Each path is a new rotation, seen through one point. The rows after it are directions, each followed by how far the rotation turns it, in degrees a step (0 if it stays put).
Each turn is a multiple of 5 degrees from 10 to 175, or 0.
Each row of a path follows its step; steps can be skipped.

step 0: [  1  -7  12  14 -20   7   0   6  -5   9 -10   4  -9  -2   7  -6  28  14
  13  13  12   2  -8   4  20 -18  -6   6  27  -3   9   1 -29  -5   2  23
 -13   7  -2 -17  -9  -9   8   1   1  -3   3 -12  -5 -16   9 -14   3  -2
   0   7   1 -16  10   4   2 -17]
step 1: [  7   5  13   8 -19   1 -39  -1   4 -18   0   0  -4   0   3  15  -8 -12
  -9  -2 -12  -3  -4  -7   0  -1  -7  19   3  10 -12  -5   5  -5   3   3
  17  -3 -16 -16   4 -18  20 -13 -12 -17  -9   3   9   6   9  -9   2 -22
   2  12  -3  14   8  -5  14  19]
step 4: [-21  -7   7   0   6 -18   7 -21   5  -2   5  12  31  -8 -17  18  15  -1
   3  14  14 -17  10  -6  -2  -5  -9   3   5  24   1  15   2   5  -1  -9
  12   0   0  -8   0   3   2   9   1 -19 -10 -18   5   2   8  12 -16 -16
  -3   5  -3  14 -15   8 -13  13]
step 5: [  7 -15 -13   1  12  12  15  -3 -20   8  -5  10  -5  -5  24  -6  14  26
  -7  13   1 -11   9   3 -13  16   4  11  -1   7   9   3  12 -14 -26   6
   3   4 -12   6  -1  -7   7  13 -12 -21 -16   6  -3  -7  -4  12   6  19
   3   3  -4  12  12   0  20  -5]
step 10: [  4  16  -1   3   7   9  21  13  -9   8  21  26 -16  12 -11 -13 -10   5
  -3   4   1   8   2   9  -6   2  12 -23  -1 -18  16  16  16  17  -5   4
  -4  15   2   7 -16  -7 -15   7   5  21   4   9   4  -6   4  -2  11   3
  11   4 -12  -2  10  17 -10 -12]
step 11: [ 15  -6  22   0 -20  -2   8  11   4  -2  14  -7  19  17   3  -5  11  13
   3   7 -11  -8  -5   3 -12  -4   1  -2  -9   5   2   1 -23   7  28  15
  15  -2  17   2  -4  -2  -4 -12   6   6  -9 -23  -7  13   9  12  -7 -17
  -5 -11  -3 -19  -5  21  -7  -2]
step 23: [  9 -13  -6  -4  11   8   3  14  -5 -15 -25   6   7  -8   1  -9   3  10
  30   3  -9  -3  -4   3  29  -4   6  25  21  -1  12 -19   1 -12 -15   3
   4   8   2  -4   1   6  13 -12 -19  -9   2  -4  -9  13   8  17 -10  -6
  10  -6   3  -4   5   5  19  -3]
step 26: [ 13   8   4 -12  -2  -1   2  25 -16 -22   4   8  -9  -2   3 -13  27  12
   6   2  -2  -8  16  -9   7  -6   9   7 -19  -4   6   1 -22  16  14 -13
  11 -15   2   3  17   7  -6   0   3   9  12  -1  16   2   9   8 -17  -5
  12  -5  -6  17  -8  21 -11   5]
Directions:
[-8  3 -1  0  0  2 -3 -3  2 -2 -4  2 -2  3 -4  0  0 -3 -2 -4  2  0  0  0
 -2 -1  4  0  2 -2  5  2  0 -1  0  1 -2 -1 -2 -2 -5 -9 -2 -3  4 -2  0  1
 -2 -5  7  2  0  0 -5 -2  2  2 -2 -3 -4  0]
120
[ 0  4 -1 -2  1  3  0  0  6 -1  0 -1 -5  2 -7  2  0  4 -2  4  3 -2  4 -2
  2 -2  0 -1  5  1 -4  4 -1  1  0 -2  0  1  2  6  1 -3  0  0 -2  0  0 -4
 -3  1  0  3 -2  7  6  2  3 -2  4 -3  5  1]
140
[ 3 -1 -2  3  3  0  4  4  2  5  5  1  4  5 -3  1  6 -2 -1  0  2  1  3  1
  0 -5 -4  0  0 -4 -4 -1 -1 -5  7  2 -2  0 -3 -3 -6  1  0  1  2  2 -1  0
  0  2  2 -2 -4  0 -2  4  2  2  2 -2 -2  2]
100
[ 5  2  0  4 -2 -2  5 -1 -2 -5 -1  0  2  3 -1  1  0  2 -1  1 -1 -5 -3  0
 -1  0 -4 -3  2  2  7 -2 -4  3  1  9  0 -2 -5  1 -7 -2 -1  0 -3 -4  3 -1
  1  1 -3  1  1  1  0 -1 -4  1  4 -1  4  0]
65
[ 0  6  2  0  1 -2  0  3 -1 -1  1  2  3 -6  4  0 -2 -2  1  2  1  2  6  3
 -2  0  6  0  5 -2 -5 -1  2 -2 -1  6  4 -2  2  4 -5  0 -1 -5  2 -5  2  1
  2  5 -3  0  1  1  0 -2  3 -5 -2 -1 -2 -1]
85
[ 2 -1 -1 -4 -3 -2 -3  0 -2  4  1  2 -1  6 -3 -1 -3 -1 -3 -3  3  1 -2  4
  0 -3  2 -9 -7 -1 -1 -1 -6 -1 -2  1 -3  2  2  0  0 -2 -1 -2  2  1  2  0
  2  4 -4  4  3  0 -1 -3  5 -3 -2  5  4  1]
20
[  2   4   0  -1   2   1   1   0   2   2   2  -3   1   0   0  -1  -1   0
  -3  -1  -4   3  -1   0  -1   0   4   0   1   0   6  -1   2   3   5  -1
   0   4   0   2   1  -6   1   5   2   1   0   6  -3   2  -5 -10  -4   5
   0  -4   1   3  -4   2   1   3]
95
[-1  1  2 -3 -2  1  3  4 -3  4  2 -6 -2  2 -1 -4 -2 -4 -3 -5 -2 -8  1 -4
 -5 -2 -1 -5  4  2  2  0  4  1 -2 -2  1 -2  0 -2  1  4 -2 -4 -3  1  0  7
  2  0  2 -1  1  3  2  5  1 -2  0 -1 -1 -4]
95
